Rows are one point carried round by a steady rotation, each followed by how many steps it has turned.
The counts run from 0 to 82.
[ 71 -39  -8  19  37  -7 -11 -20 -34 -18  35  12 -30 -30 -38  23  -5  40
 -29 -66 -30 -19 -24   7   2 -16  -1 -12] -> 31
[ 54 -33  24  -5  11 -42  18  -1   4   1  24  -8 -24  -9 -47  10  -1  63
 -11 -50 -25 -12  -8  26  30 -11  14 -21] -> 49
[ 60 -13 -10 -14  28   1 -41   8 -21  -9   9  11 -12  37  -2   4  48   6
   7  -9  46 -49 -20   9 -16 -49  10 -35] -> 28
[ 13  -5  17   6 -29 -26  52   8  35 -12   6  -9 -31  19 -57 -24 -32  12
  23  -8 -19 -14  12   6  24  25 -20  55] -> 71
[ 26   5 -10   3 -16  43 -35 -13 -37   6 -15  19  26  12  37  37  64 -29
 -19  27  61 -28 -26 -43 -35 -29  22 -43] -> 62
[-55  -8 -18 -29  55  27  -7 -16 -40 -11  13  25   3  -4 -22 -10   7  -7
   0  60   5 -12  10 -37 -31 -59 -23  21] -> 77
[ 14  -1 -32  -4  59  12 -29 -50 -34  -1   0   9   1 -11  31  54  18  11
 -31  34   5  -1 -22 -36 -29 -49  -9 -28] -> 80
[  0  41  20 -15 -62 -15  53  32  39  12 -23 -35  -7  40 -13 -20  -3   1
  -5   8  12  18  -5   4  37  30  11  32] -> 2
[ -1 -18  18  -3  -7 -12  30   9  10  -3  21 -12  -9 -21 -60 -19 -51  12
  20  -2 -39  11   9  14  33  17 -35  70] -> 53
[-47  -2 -25 -15  21 -16   6  11   0 -36  17   6 -27  19 -27 -37   0 -17
  14  68  15 -26  32 -37 -11 -30 -29  61] -> 75
[ 19 -14  31  -8 -25 -44  30  25  23 -15 -11 -27 -35  11 -23 -18 -31  35
  29 -40 -17   1   2  24  28  43  -5  39] -> 70
[  4   5 -34   9  -5  14 -22  -3  13   8 -43  -8  13  41  32  16  50 -16
 -17  14  46 -24 -22  17  -3 -47  30 -44] -> 44
[-27  50  -4  -8 -58   3  41  26  13  20 -31  14  22  51  23 -11  17 -17
   4  41  48   1  14  -4   6  18  19  35] -> 22
[ 56   7 -21  20  -5  37 -13  -8 -13  23  -7   5  12   7  34  50  26  -2
 -34 -44  21   4 -46  -6  -2 -31  18 -45] -> 64
[  4 -27 -16 -15  76  -2 -37 -30 -36  -5  11  -3 -17  -9 -16  -4  40   1
   0   1  12 -45 -25 -12 -50 -77 -12 -27] -> 10
[ 35  20   0  17 -67  -4  41   3   4   5 -12 -16  -4  10 -13   3 -21  26
 -11 -48  -8  28 -16  -3  30  31   9  24] -> 0
[ 20 -45 -10 -11  45   0 -43  29  -7   1 -26 -17 -28  47  16 -16  55 -13
  13   5  36 -49   3   3 -14 -63  21 -15] -> 27
[-34  24 -18 -13 -17  -6  19  45   8  20 -29   9  -5  69   7 -27  42 -21
   2  45  42 -14  11   7  -2 -15   4   9] -> 24
[ 79   3  26   4 -30 -34  17  -8  -6  43 -37 -17  -2   5  16  29  18  25
 -40 -56  15   8 -37  26  12  -5  37 -56] -> 66
[ 56 -37   0   4  10  -4  36 -25 -24 -22   6   0 -26 -37 -59  31 -27  45
  -7 -49 -48  15 -17   8  20  10 -20   9] -> 33
[ 48  29  34   2 -25  39  48 -18   6   7   5   8   3 -30  16  41 -33  17
 -10 -35 -44  63 -18 -29  19  59  -1  26] -> 17
[-21  -4   4 -32   5 -47  40  14  38  -6  13 -17 -31  17 -40 -46 -42  -1
  18   4 -33  -3  30  23  -1  12 -47  69] -> 72
[ 50 -22   1 -10  37  21 -32 -41 -26 -15  29   9  -9 -33  -4   5  -9  19
 -26 -21 -20  11 -26 -27 -15  -6 -11 -19] -> 13
[-21  28   6  -2 -42 -34  56  39  27 -12 -15 -12 -22  29  -9 -30 -13   3
  12  14  -1 -15   1  18  56  10  -2  64] -> 3
[-32  63 -14 -21 -27  32  18  -4   9   5 -38 -17  22  39  46   8  15 -42
 -11  64  19   5  20 -35  -4 -11  14  20] -> 41
[-35  43 -18  -5 -11  25  31   1   4   3 -12  20  25  37  39  -3  -1 -37
  -2  74   8  24   8 -40   8  -6 -13  50] -> 40
[-36  -3 -12  -2  30   3  27  -4   5  -9  29  18   2  -7 -23 -20 -48 -11
  25  64  -6   9  26 -35 -15   1 -27  83] -> 56
[-29  42 -21  16 -32  29  63 -21 -26 -13   8   2  12  -4   5  -5 -13 -12
   4  52 -20  22  -4 -33  12   6 -20  64] -> 38
[-28  27 -35 -11  17  44 -19 -20 -32   5  -8  12  25  11  32  22  39 -18
   2  69  20  12  -5 -45 -25 -32   9   5] -> 60
[-25  38   7   9 -68  12  49  15  24   5 -37 -11  -9  17  18 -17  -3   1
   6  70   5  34   7 -10  38  22  11  71] -> 21
[-42  14 -15   5   2  12  23 -17 -14 -12  11   3   1 -22   0  11 -34 -22
   2  65 -24  26  -4 -37   3  -6 -26  44] -> 57
[-22  -7   7 -11   1  -5  27  -5  -2 -26  49   6 -11 -12 -26 -10 -60  37
  11   6 -35  13  16 -38   3  19 -31  66] -> 54
[-26 -26 -18 -31  35 -31 -33  -5 -13  -6  28   6 -26  44 -23 -41  36 -15
  28  37  23 -65  -9   3 -28 -49 -17   1] -> 8
[-12  26 -10  10   9  41 -24  -2 -21  -1 -37  15   9   7  48  13  41 -24
 -17  35  38  19 -23 -49 -12 -49  -7 -37] -> 61
[-33  38 -38 -13  -1  33  15 -20 -26  10 -18  16  13  -5  36  -9   5 -29
   2  92  20  13 -10 -34 -23 -41 -23   9] -> 59
[ 79 -23   9   1   8 -17 -23 -18   5   1 -19   4 -25  30 -10   6  44  17
 -12 -27  44 -29 -19  15   1 -35   8 -45] -> 47
[ 31   2 -17   5  24  52 -22 -24 -26  24 -15  15  40 -30  18  44  17   1
 -28   2  16  20 -36 -27  -4 -33  22 -56] -> 81
[ 53 -19  15 -15 -44 -29  36   5  26   0 -17 -25 -11  23  -9 -13 -41  37
  -2 -65   2   4 -20  30  34  30  21  -6] -> 68
[ 59   6   3   5  15  45  -7 -21 -23  19 -11  16  26 -58   5  48  13  35
 -21 -27   8  31 -37 -54   5 -15  20 -44] -> 82
[-39   7 -14   6  24  36  -6 -26  -9  -3  -7  18   4   3  13  -9  -2 -26
   1  90 -14  -4   0 -51 -17 -23 -17  44] -> 58
[ 65  -5 -21  -4  16  33  23 -48 -16   4  26  -9  15 -52 -16  23 -19  44
 -31 -47 -33  33 -21 -20  -6  -2  -8   3] -> 15
[ 54 -52  15 -21  47 -21 -38 -27  -8 -11  29   0 -23 -34 -38  -3  18  23
  -3 -40  -4 -41 -27  19 -18 -31 -16 -37] -> 30
[ 33 -12   6 -21  17 -27  23   3  18 -17  37  -4 -25 -42 -63 -17 -33  41
  12 -32 -25   6  19  24  39  11 -29  65] -> 52
[ 35 -20  26 -11 -25 -28  34   7  24   5  -8 -14 -18  35 -28   0 -23  25
  11 -41  -5  17 -14  20  40  13  -4  -3] -> 69
[ 84   0  15 -23 -27 -37  22   3  23   4 -25 -30 -28  -1  -4  19   5  28
 -22 -70  15  27  -8  27  27  24  17 -21] -> 67
[ 57 -41  16   3  14   6 -18 -21 -20  -9  11 -20  -5 -52 -59  11 -21  35
 -10 -45 -34   9 -23  -6  -3  -1  -9  -4] -> 32
[ 77 -10 -20  14  19  39 -14 -35 -35  11  23   9   9 -62   1  37 -21  35
 -12 -31 -41  -7 -35 -21  -2  11  -3 -13] -> 14
[ 39  48  10  20 -61  -4  56  25  33  -1 -13 -23  20  14  -1 -13 -23   9
  20 -36 -12  34   4  16  42  53  -5  28] -> 1
[-14 -31 -14 -26  68  -1 -64 -13 -14  -7  14   4 -22  13 -24   1  35 -26
  10  42  12 -52 -26 -25  -6 -45 -17  -3] -> 9
[ 11 -46 -11 -26  42  -7 -34 -38 -27   6  18   9   0 -31 -28   5   6  10
   6  -6 -13 -30 -21   1 -20 -75 -19 -19] -> 11
[ 38 -40   3 -11  -6 -29  -2  -7  33 -22   9 -26 -37 -12 -47 -10 -52  39
   9 -49 -28 -18  -1  29  31  30 -27  29] -> 51
[ 67 -27  -6 -16   8 -46   4   8  -5  -5  20 -14 -15 -15 -47  -9 -22  47
  -8 -83 -28  -6  -5  13  19   7 -12   0] -> 50
[ -2   3   0   0 -12   4  30 -13  -4  18   8  -8  34 -43 -19   6 -40   9
   1   8 -54  56  15 -38   9  26 -12  56] -> 36
[ 60 -11   3   1  20  12  21 -31   3  -1  42  -1  -2 -60 -48   7 -68  22
   1 -40 -71  13  -4  -1   4  40 -21  22] -> 34
[-20   7  -8  -7  16 -21 -18  32   3  11 -11 -16  -5  65  41 -14  32 -17
  -7  29  73 -35   9  19  -9 -48  19  -4] -> 25
[-52  -8  10 -12   0 -22  20  18  18   0 -11  -9 -28  40 -17 -61  22 -14
  21  30  40 -46  14 -10  -6 -31 -10  41] -> 6
[ 13  50   9   4 -54  31  67   2   0  -3  -5  10  17 -35  20  18 -31   7
 -16   2 -32  37   5 -30  32  44 -14  41] -> 18
[-36   6   1 -27  14 -15  66   0  -4 -23  33  13  -4   9 -37 -40 -42  -3
  34  31 -40  30  15 -20   0  15 -45  80] -> 55
[ 76  21  -3  -9 -18  13 -21 -12   2  25 -23  -9  14 -15  17  27  36  27
 -28 -49  -2  13  -9   3  18   5  28 -58] -> 65
[ 46 -10 -10  10  -2  -4 -28   7   6   9 -21  14 -16  30  27  16  43  -5
 -17 -29  47 -35 -25  18 -19 -31  11 -39] -> 46
[-51 -19 -16 -51  14  -9  -7  11  16 -25   4   9 -28  68 -43 -46  16 -14
  11  45  25 -69  31   3 -15 -47 -27  16] -> 7
[ -9   3 -26 -14  45  37 -18 -18 -33   6   9  17  11 -19  16  -2  29  -8
  15  56  -1 -30 -11 -35  -4 -42   2  -7] -> 78
[-27  53  -6 -10 -18  35  -5  11  12  -6 -41  -7  20  46  41 -17  47 -29
 -10  75  42  -8 -18  -8  15 -27   4 -22] -> 42
[  2  39  36  -1 -48  18  64 -13  22  21 -30 -13  28  -2  18   7 -39   0
   6   8  -3  51  17  -3   6  40   0  43] -> 19
[ 38   0 -14  -1  -5 -13 -25   0  -6  19 -26  -6   3  54  17  28  41  -9
 -20  -9  54 -37 -38   8  -1 -51  16 -51] -> 45
[-57  57  -7  18 -30  49  50  -7   1  -1  -9  -5  24  10  30  11 -29 -23
  -2  84  -8  36  12 -15   8   0  -1  48] -> 39
[ 28 -49 -20 -14  53 -33 -39  -7  -4 -10   7   4 -36  -2 -10 -13  16  24
  -1 -26   4 -57   3  -3  -8 -37   3 -46] -> 29
[-12  50  21  24 -52  18  52  -1  25   1  -5 -20  26  24  29  -3 -32   0
 -11  40   1  20   6 -19  40  33  -7  47] -> 20
[-28  32  -8   7 -33   1  21  49  27  17 -28   3   1  55  30 -38  17 -23
   4  49  27   5  14 -17  -4 -40  11  16] -> 23
[ 73 -28  -2 -20  36 -23 -16   1   5  -3 -10   8 -24  28 -52  -5  30  20
 -22 -47  23 -21 -42  40  30 -25  17 -53] -> 48
[ -6  27 -21  33   1  11 -17   9 -19  13 -49   7  10  44  48  12  59 -23
   9  45  60 -25 -15 -23 -11 -57   8 -33] -> 43
